Each row has a name. Each piece below is followed by the name of the row it came from, unless a question asks for something else. Each question is about the rows just above it. Places in a row count from 1.

F: [-12 -52  -5   3   4   3  -5  -5 -10   2 -12 -11   4  -3   3 -15 -13  22
  -5   0 -37  -2  16  -2  19 -10  -8   4  43   1  15   1 -19   2   3  18
  11  -7]
E: [  1 -26  -8  -7   0   6   1   1  -1   3   0   3   2   4  -6  -6  -5  21
   8   3 -21   1 -18   4  16  -2   3   3 -18   2 -20   1  -7   4   0 -11
 -15   3]
J: [ -6 -31  -5   0 -13   6  -4  -1  -3   1  -3  -1  -2  -4  -1  -6  -7 -13
   9   2 -29   0 -18   4  24  -8   3   4  -3   2  -3   2   1   2  -1   5
 -12  14]
Does one of the named rows hold [ -2  19 -10  -8] side by side, in this order? -> yes
Number of entries in [ -6 -31  -5]: -> 3
Number of entries in [ -6 -31  -5   0 -13   6  -4]: -> 7
Count the entries of [ -6 -31  -5   0 -13   6]: -> 6

D: [  8   0   4 -16  -2   7   8   9 -20  10   3   8   9  12  -2  15   9  -5
 -18 -14   8  11   6  -1  14  10  -6 -21   6   7   6  -9 -14  13 -16  11
  -6 -20 -16 -12   8 -18 -16 -11 -18  11  16   2 -27  12   2 -22  17  10
   6  10   9  13 -30]
R: [ 19 -18 -18  26  27  15 -40  13  29   2 -14  14  18 -41 -19  10 -11 -25
  28  -7 -19 -17 -10 -13  12  14   8  40 -22 -20 -36   7  -2  13  26 -35
 -23  29  38  21 -19  28  32 -15  28 -35  -6  -8  45 -42 -24  14 -42  16
 -13  14 -40 -43  39]
T: [ 32 -22 -22  32  33  32 -41  30  32 -16 -24  31  32 -38 -24  33 -29 -33
  33 -28 -24 -27 -28 -23  30  31  19  41 -22 -23 -45  15   6  30  32 -28
 -24  32  38  32 -24  33  51  -6  33 -28 -28 -26  42 -37 -25  23 -26  33
 -26  31 -47 -35  50]
Y: [ 13  26 -35 -23  29  38  21 -19  28  32 -18  28 -21  56  33 -21  -4  36
 -36  -3  12   2  -1  17  -3   2  14 -51  22  17  55  12  24  -2 -33  47
  36 -38 -45 -27  12 -36 -48  34 -36  47 -23   4 -55  56  37  15  51 -25
   4   2  55  56 -44]
Z: [  8   0   4 -16  -2   7   8   9 -20  10   3   8   9  12  -2  15   9  -5
 -18   6   8  11   6  -1  14  10  -6 -21   6   7   6  -9 -14  13 -16  11
  -6 -20 -16 -12   8 -18 -16 -11 -18  11  16   2 -27  12   2 -22  17  10
   6  10   9  13 -30]
U: [  5 -19 -13  26  21 -23 -35 -20  32  28  -7 -22  10 -40 -26  12   6 -24
  29   5  -8   1   3 -13 -11 -17 -27  43 -18 -13 -36 -23 -30 -13  26 -37
 -28  32  37  21  -8  29  40 -33  29 -37  23  -1  48 -41 -29 -18 -41  15
  -2 -17 -36 -41  35]
M: [  7 -15  -8  38  22 -14 -46 -11  44  35  -1 -13  12 -50 -25  13  13 -29
  41  12  -2   8  10  -8  -5 -10 -12  48 -13  -8 -51  -8 -16  -6  38 -41
 -28  44  41  31  -2  41  50 -25  41 -41  30   6  54 -50 -30 -12 -44  17
   5 -10 -51 -49  51]
Does one of the named rows hold [-36  -2  12] side by side, in this order? -> no
[ 13  26 -35 -23  29  38  21 -19  28  32 -15  28] begins in row and place -> R, 34

